(in the rows, 128 means zero)
One turn sends every row of this set to another row. A few are shown first. Where does it send the rows asked after them?
nesas: [118 148 118 102 125 115 136 121 110 149 110 113 114 169 136 143 124 108
 107 107 120 106 117 134 128 102 136]
zubu: [133 155 139 112 140 112 114 113 147 147 107 134 119 128 115 166 134 109
 128 129 131 129 115 154 122 104 104]
Luvol: [144 130 107 185 118 108 133  95 108 156 150 108 152 143 144 117 128 109
 138 128 165  99 120 134 119 110 121]
dezis: [134 150 128 165 134 135 156 116 149 134 116 123 155 147 136 114 124 130
 132 119 138  72 131 118 107 165 145]
Fison: [135 127 138 115 121 115 104 111 138 143  99 114 132 123 126 140 131 115
 114 111 101 133 123 153 138 118 163]
fut: [123 147 132 128 135 112  97 121 145 143  92 124 138 132 130 128 132 121
 124  90  97 129 134 151 136 110 154]
boz: [134 161 121 111 131 115 138 108 116 152 115 124 123 159 125 137 123  89
 116 115 105 117 102 131 136 103 149]
debo: [143 150 111 116 131 108 118 103 156 142 115 140 121 124 123 170 132 111
 110 116 125 123 114 149 129  90 118]
fela: [141 136 131 174 127 124 147 115 155 151 117 122 163 123 141 112 127 132
 115 123 122  89 117 110 112 170 135]
Lolab: [150 132 150 182 140 116 150 117 150 152 102 126 147 125 135 100 133 135
 139 121 129  89 131 126 111 157 143]
basug: [134 123 131 177 130 119 115 125 163 139 124 129 117 137 112 102 138 132
 141 143 179 102 133 153 122 132 153]
vodu: [137 137 109 179 127  99 150  96 113 156 148 128 151 161 157 116 133 123
 139 118 153  89 132 139 106 126 126]
Rato: [126 127 113 123 119 125  97 117 146 123  95 129 147 134 127 136 124 112
 113 108  88 118 129 148 134 122 143]
lusav: [124 148 113 110 116  93 128 104 106 145 108 119 133 165 128 142 119 101
 111 116 120 118 116 132 127  93 119]
mabo: [140 114 112 171 132 111 130 120 165 132 132 144 111 143 106 123 132 131
 143 141 173 105 117 143 138 149 139]
kota: [123 139 128 110 129 119 110 120 148 149 106 139 123 129 125 168 138 109
 117 139 132 140 106 145 126 105 122]
Geveb: [131 155 102 108 120 112 133 107 113 140 106 114 120 160 130 140 132 101
 106  99 123 122 122 130 141 103 128]
Libe: [134 151 120 126 125 119 112 105 159 142 100 143 127 140 108 165 126  84
 129 130 134 129 129 142 129  97 120]
gubu: [137 137 110 168 125 101 140 110 122 162 160 109 143 144 151 106 141 115
 127 124 173 101 137 157 114 121 122]
feg: [131 123 111 179 136 110 145  86 117 160 146 114 165 135 140 118 129 119
 126 130 168  89 128 139 112 110 122]
tuzu: [142 117 126 174 117 103 134 124 157 147 139 137 110 141 119 124 136 146
 138 150 166  93 120 163 120 137 118]
Noto: [125 102 119 177 140 112 125 116 166 144 137 149 114 135 128 122 124 132
 134 147 167  98 120 153 124 139 147]
Kise: [123 137 134 120 124 109 112 112 139 145  79 127 148 136 120 133 112 117
 119  96  91 119 123 133 126 120 149]
Teko: [132 125 131 164 132 120 144 141 171 146 134 134 120 136 118 120 138 130
 152 145 170  94 126 154 131 140 144]
zoku: [140 143 128 164 150 123 154 118 148 143 124 120 158 119 149 103 128 126
 132 109 128  74 128 132 110 160 130]
zunip: [147 142 137 176 121 127 154 107 153 158 120 110 147 131 132 108 111 128
 124 122 122  80 130 127 124 170 134]
meto: [127 142 119 113 120 118 122 110 111 151 104 110 120 158 126 125 118  79
  96 125 116 114 114 130 120 105 129]
pev: [131 118 120 168 130 108 129 107 157 142 142 132 127 145 102 114 131 139
 143 151 169  95 129 158 149 146 137]
Tor: [140 145 111 173 125 112 129 102 119 140 155 112 155 141 147 115 140 123
 123 138 163  93 124 151  99 121  98]
penar: [132 134 130 111 123 101 102 115 156 145  94 146 119 136 106 156 125 115
 126 137 132 132 115 145 130  99 119]
mupig: [145 135 127 166 138 129 156 118 158 155 118 127 162 132 126  94 133 140
 118 133 130  83 122 113 122 154 135]
somit: [121 150 131 131 132 123  98 111 140 148  91 118 134 123 121 133 115 108
 125  96  95 120 112 146 137 114 151]
Pega: [157 132 108 181 130 112 153 104 116 146 148 123 158 148 147 111 138 113
 136 136 159 111 131 134 121 110 111]

mabo moves to Luvol
boz moves to Fison
Now these:
kota moves to Geveb
penar moves to lusav
zunip moves to Noto
dezis moves to basug
Libe moves to meto
vodu moves to Lolab
mupig moves to pev
nesas moves to fut
zoku moves to Teko

One turn sends every row of this set to another row. A few are shown first. Where does it send the rows asked after them?
mudo: [147 142 147 123 139 138 115 140 105 134 154 131 127 122 141 120 150 117
 121  97 121 129 117 105 132  97 135 138 174 164 145 141 125  75]
Bitab: [122 161 134 130 145 136 136 136 140 151 189 125 103 146 140  91 166 149
 120 136 126  94 104 115 136 143 128 141 127 121 130 129 121  87]
Tuf: [120 114 118 116 123 125 129 143 107 110 147 111 107 127 158 104 159 126
 140 124  82 126 138  96 147 108 135 124 134 120 140 119 119 102]
Zovum: [123 142 130 158 146 107 135 100 117 120 188 100 139 147 168 115 141 152
 122 114 122 127 104  85 128 128 158 119 166 137 130 148  91 123]
Betav: [105 154 106  90 153 128 123 122 118 133 152 134 118 137 150 111 123 154
 135 135 122  97  87 147 145 127 148 124 127 134  87 135  99 119]
nup: [141 146 120 123 169 112 151 129  84 148 150 102 104 139 147 104 140 128
 132 155 122 116  96 107 108 118 124 116 142 139 122 130 111  55]
dal: [146 177 101 127 136 131 138 155 121 124 160 104 124 124 159 107 148 175
 108 127 128 120  77 104 127 121 140 111 183 160 142 130  82  82]
Feti: [107 144 107  98 154 135 163 127 126 163 151  98 106 136 132 140 132 144
  84 144 124  94 109 119 147 122 146 139 157 135 127 130 106  94]
voge: [155 148  79  83 134 119 136 165  89 123 161 109 114 102 160 150 123 141
 115 138 126 106  99 117 116 123 139 132 124 136 120 137  89  72]
lare: [154 159 142 109 149 119 118 134 138 134 156 100 125 127 167 137 141 165
 131 131 152 110 107 124 102 138 124 107 136 157  81 149 110 101]
Nitu: [138 131 124  99 147 117 137 151 148 147 166 108 128 163 161 141 121 118
  98 139  96 109 132 124 102 128 131 120 128 152 116 141 101  96]
peta: [114 159 102 102 140 124 116 144 133 127 174 140 122 124 166 131 138 155
 128 144 112 143 134 107 113 140  97 135 156 115 134 123 110  84]
Kip: [130 113 112  98 156 130 140 119  96 116 178 142 106 156 155 133 136 124
 107 104 146 114 123 105 134 122 162 145 122 114 108 144  85 114]
bopil: [135 113 105  99 146 117 141 126 104 121 177 138 111 151 156 141 133 111
 101 107 136 110 131 100 136 121 161 142 119 118 112 143  76 114]
Seto: [123 135  98 127 141 132 152 157 146 119 162  83 128 116 171 126 145 149
 124  93 126 123 132 112 111 118 146 111 119 130  99 163  99 117]
gefev: [115 148 132 108 105 129 110 149 129 147 158 111 128 142 154 130 140 158
 111 105 119 139 134 116 160 120 150 129 117 152 118 159  93 134]
kiv: [166 165 127 135 153 113 138 120 125 126 146 113 116 122 186 126 121 118
 125  89 120 103 135 104 120 128 168 108 132 126 145 140 106  98]
rozav: [146 151  81  77 124 120 131 168  97 121 157 109 115  98 159 151 131 142
 118 132 134 110 113 115 117 128 139 140 118 126 135 141  91  78]
rit: [150 129 140 107 116 138 114 135 122 134 169 140 125 126 130 116 133 139
 129  98 112 137 104 102 114 103 143 149 174 147 140 150 116  79]
mamub: [151 171 107 120 126 133 138 160 126 121 150 103 133 124 154 114 146 161
 104 127 115 117  77 116 130 125 146 115 188 165 146 129  87  83]
Kapi: [114 145 132 152 134 113 133 108 118 120 190 106 134 152 161 121 152 154
 120 105 123 124 109  76 134 117 162 133 165 141 130 147  87 125]
Gesuv: [120 161 103  97 161 128 118 116  91 116 153 107 118 142 157 123 138 137
 135 128 134  86  92 151 158 132 156 115 135 147 104 128 101 112]
tadu: [165 125 120  97 159 126 116 124 114 145 115 118 123 119 157 141 119 147
 112 130 119 148 128 109 162 119 147 109 137 160 127 137  98 104]
Kuza: [154 129 129 139 142 158 145 149  98 151 160 135 145 121 149 111 139 150
 117 119 143 142  97  95 163 128 153 143 127 161 121 140  88  96]
Bozez: [127 127 130 124 116 111 149 148  91 115 150 104 125 121 178 123 143 137
 128 158 140 117 125  81 115 131 112 117 167 131 119 109  95  98]
Vuz: [129 166 129 133 137 128 129 150  88 122 132 122 100 135 169  99 167 170
 130 116 143 148 107  85 155 122 142 108 136 121 116 130 107  95]
kulev: [145 153 132 139 163  96 119 136 126 127 135 113 133 117 184 114 123 122
 123 100 136 101 116 100 138 124 166  95 117 130 129 143 113 113]
dokin: [114 144  94  97 142 112  96 152 132 113 178 134 133 136 162 123 138 166
 123 151 134 139 104 102 131 152 113 123 149 110 135 125 105  96]

mamub moves to rozav
mudo moves to peta
Now these:
Nitu moves to gefev
voge moves to bopil
Bitab moves to lare
Seto moves to Kuza
rit moves to dokin

